[[131 121 143 141 129 118 126 133]
 [132 123 136 149 124 147 124 140]
 [149 133 131 131 144 134 134 116]
 [139 135 132 129 136 153 138 130]
 [116 129 139 120 128 134 146 122]
 [142 141 138 118 120 128 126 149]
 [146 140 135 114 118 132 128 148]
 [122 125 135 116 123 138 144 121]
 [141 119 143 120 114 132 136 129]
 [145 138 135 111 116 130 128 147]
 [137 149 144 128 120 131 120 138]
 [138 126 140 122 112 139 137 117]]
|
[[137 149 144 128 120 131 120 138]
 [142 141 138 118 120 128 126 149]
 [146 140 135 114 118 132 128 148]
 [145 138 135 111 116 130 128 147]
 [139 135 132 129 136 153 138 130]
 [149 133 131 131 144 134 134 116]
 [116 129 139 120 128 134 146 122]
 [138 126 140 122 112 139 137 117]
 [122 125 135 116 123 138 144 121]
 [132 123 136 149 124 147 124 140]
 [131 121 143 141 129 118 126 133]
 [141 119 143 120 114 132 136 129]]

[[131 127 128 129 135 137 125 135 127 124 130 120]
 [123 129 132 148 118 128 128 149 129 107 126 121]]
|
[[123 129 132 148 118 128 128 149 129 107 126 121]
 [131 127 128 129 135 137 125 135 127 124 130 120]]

[[124 135 129 135 132 126 119 129 127 125 129 128]
 [133 138 125 141 138 119 152 120 122 125 105 109]]
|
[[133 138 125 141 138 119 152 120 122 125 105 109]
 [124 135 129 135 132 126 119 129 127 125 129 128]]

[[118 126 128 114 129 155 121 132 121 126 111 145 149 127]
 [122 129 122 132 127 123 129 131 119 118 155 121 134 124]
 [129 131 140 114 124 110 137 129 128 122 106 131 130 135]]
|
[[129 131 140 114 124 110 137 129 128 122 106 131 130 135]
 [122 129 122 132 127 123 129 131 119 118 155 121 134 124]
 [118 126 128 114 129 155 121 132 121 126 111 145 149 127]]

[[134 106 130 126 107 129 145 135 116 135 125 120 113 130]
 [126 126 151 133 128 132 115 124 138 115 130 133 148 132]
 [157 114 111 126 119 141 120 138 149 127 124 133 119 119]
 [156 113 138 142 124 134 116 131 143 129 124 131 146 123]
 [106 143 121 116 148 136 128 119 117 143 134 129 110 139]]
|
[[106 143 121 116 148 136 128 119 117 143 134 129 110 139]
 [126 126 151 133 128 132 115 124 138 115 130 133 148 132]
 [157 114 111 126 119 141 120 138 149 127 124 133 119 119]
 [156 113 138 142 124 134 116 131 143 129 124 131 146 123]
 [134 106 130 126 107 129 145 135 116 135 125 120 113 130]]

[[115 117]
 [135 150]
 [132 128]
 [129 131]
 [127 129]
 [130 130]]
|
[[135 150]
 [129 131]
 [130 130]
 [127 129]
 [132 128]
 [115 117]]

[[117 135 135 135 133 120 122 123 136]
 [133 119 128 120 125 119 134 122 133]
 [128 147 112 115 130 129 128 132 122]
 [125 132 130 136 128 126 125 129 128]
 [132 112 127 138 130 135 131 137 117]
 [130 122 130 154 124 131 140 133 122]
 [124 139 130 131 129 127 120 130 128]
 [127 129 134 140 126 126 129 129 130]
 [132 113 136 121 137 136 106 138 119]]
|
[[128 147 112 115 130 129 128 132 122]
 [124 139 130 131 129 127 120 130 128]
 [117 135 135 135 133 120 122 123 136]
 [125 132 130 136 128 126 125 129 128]
 [127 129 134 140 126 126 129 129 130]
 [130 122 130 154 124 131 140 133 122]
 [133 119 128 120 125 119 134 122 133]
 [132 113 136 121 137 136 106 138 119]
 [132 112 127 138 130 135 131 137 117]]

[[131 143 137 137 104 147 119 120 106  99 143 137 139]
 [138 136 130 131 116 134 124 135 125 116 126 120 133]
 [143 122 127 123 135 125 131 113 145 146 131 132 135]
 [124 123 144 133 112 128 128 134 113 107 131 139 130]
 [143 118 139 134 116 137 133 127 102 131 139 128 124]]
|
[[131 143 137 137 104 147 119 120 106  99 143 137 139]
 [138 136 130 131 116 134 124 135 125 116 126 120 133]
 [124 123 144 133 112 128 128 134 113 107 131 139 130]
 [143 122 127 123 135 125 131 113 145 146 131 132 135]
 [143 118 139 134 116 137 133 127 102 131 139 128 124]]
